Each path below is one point turned by a fixed rotation once a step. After each direction that follows a path, write how fast that rotation turns it, in degrees a step (0 if it stays still).
Each turn is a multiple of 5 degrees from 10 to 175, or 0.
Each row of a path follows its step; steps can be skipped.
Rotation 1:
step 1: [ -5  -7 -15 -17   7  -9  11 -24  -7  32   7   6   9   0  26  23  14  26
 -18  13   2  16  13  37   9  11 -17   7  16  12 -19 -26 -29   1 -32   2
  23   3 -25  -3 -13 -25  18   7  16 -34  56 -11  15   0  -1]
step 2: [  9   7  21  21 -36   6   7 -22 -16  14   8 -31  21  -7 -20  18  13  38
   5  10  -7   8  23  35  16 -16   6   7 -20 -24  -8   9  -8  13   9 -19
   7 -39  19 -22 -11 -12 -23  11  19   7  18 -19  -3   1  45]
step 3: [  8   8   9  25  16  24  -7  -1 -21   6  22  -5  -5  18 -19  11   9  -6
  -3  44  35   6  53 -11  10 -43   4 -25 -21  24 -13 -25  -3  20  21  29
 -27  -6  20  17 -14   8   6  -3  -1   8  -9  -3  11  15   9]
step 6: [-27  -4  -2  16  -4 -20 -21  -7 -10  12  -4 -10   9  -3  13  12 -20  19
 -10  17 -43  22  11 -41  -7  -2   7 -14 -13   9  10 -18   8  22  -4  -3
  21  -7  -8 -18  -4  12  13   7   4  -9  27 -34  -9  65  33]
step 12: [ -4  -1   1 -32 -14  10  31   8  17 -35  -2  -5 -35  22  -5 -26   8  -6
 -27   5  -2  -2  -4  -3  29  -9  -4  51   3  -6  -6 -10 -19   0 -18  -8
   5 -12 -43   7 -43  -5   1 -25   7 -29  19  16  -6  17   6]
step 15: [ 19 -28  -2 -21  -4 -25  13  -3   5 -14  38  36   5  37 -18 -19 -27 -24
  13  22  21  15  30  -2 -25 -33 -19  -4  -8  -9  -6  31   2   1 -20   3
   8  16  -5 -13 -10  -7  17 -25 -18  11 -27   1  23  10 -13]
step 21: [-20  12 -18 -18  -2  -2 -36 -13 -11  -5 -39 -22   0  16 -16  25   3   8
   3  -1  40  -4 -25 -18 -27   6   3   8 -23  26  -3   3  19   0   3  20
   8  27  -6  26  19  16 -27 -39 -15   7 -33   1 -29 -10  -3]
step 22: [-19  -9   6 -19 -22 -18 -18 -12   4   6 -31  33   4  10  28 -21 -18  21
  -9 -23   4 -11 -33  12  -2  -9  -2  -6   2  10  -8  11  -2 -19   7  14
  38  38  19  33 -12  19  22  19 -24 -10  -5 -34  14  24 -19]
Speeds:
[  0  -3  -3   3   6  -3  -8  -1   4   6  -2   7  11  -6   8   2   0   5
  -5  -1 -10   9  -1  -2  -2  -2  -5   0  -2  -6  -6  10  -6   5   5  -1
  10  -5   3   1   1  -5  -5   0  -1 -13  -1  -6   1  -6 -10]	85
[ -1   4  -2  -6   0   2  -6   7   5  -5   6   8   2   7  -1  -4 -11   8
   3   0  -3  -2  -5  -4  -5  -3   3   9  -3   1   9   2   9  -2  -2   2
   1  11  -1   0  -9 -10  -8   2  -7  -6  -5   7  -2  -5   6]	10
[ -7  -4  -3  -1  -3  -8   2   5  -5 -13   9   2  -2  -2   8  14  -8   5
   4  -6   8  -4   0  -8   8  -7   8  -3  -4  -3  -3  -3  -5  -4   4  -2
  -2  -4   9   0  -2   3   6  -1  -3  -1  -3  -6   1  -4  -3]	95
[  9   3   0  -3   3  -1 -13  -5  -9  -7   3  -9   1   0   0   1  -2  -2
  -1  -7   0   1   5   8  -2  -3   3  -6  10  -9   5   0  -6   4   0  -4
   7   4   0  -1  -2  13  -9  -3   4  -2 -10   8  -2  -3   4]	135
[ -4   5  -4   7  -4  -2  -8  -9   4   5   1  -3  -3  -1   1   9   2  -5
  11   9  -3   3   3  -2  -6  -4  -6   3  -4  -1   3  -4   7  -3   1  -2
   2   0  -6   7  -9   9   6   6   1   0  -3  -7   9 -12   6]	25
[ -7  -4  -1   4   3  -2  -3   3  -2  -5  -4   1 -12  -6  -6   0  -7   5
   7  -5   2   2  11   5  -9   3   6   4   5  12  -6  14   2   2  -3  -1
  -2  -4  -3   2  -1   3  -8   4   8  -4   9  -2  -1  -1   0]	95
[ -4  -5   7 -11   1   3   0 -14  -6  -3   7  -7  -4   9   2  -1   1   3
   2  -1  -5   5  -7  11   5   6   1  -2   0   3   7   6   7  -3   3  -1
  -1  -2   3   4  12  -3   0   1  -6  -2   5  -5   5 -10  -4]	125
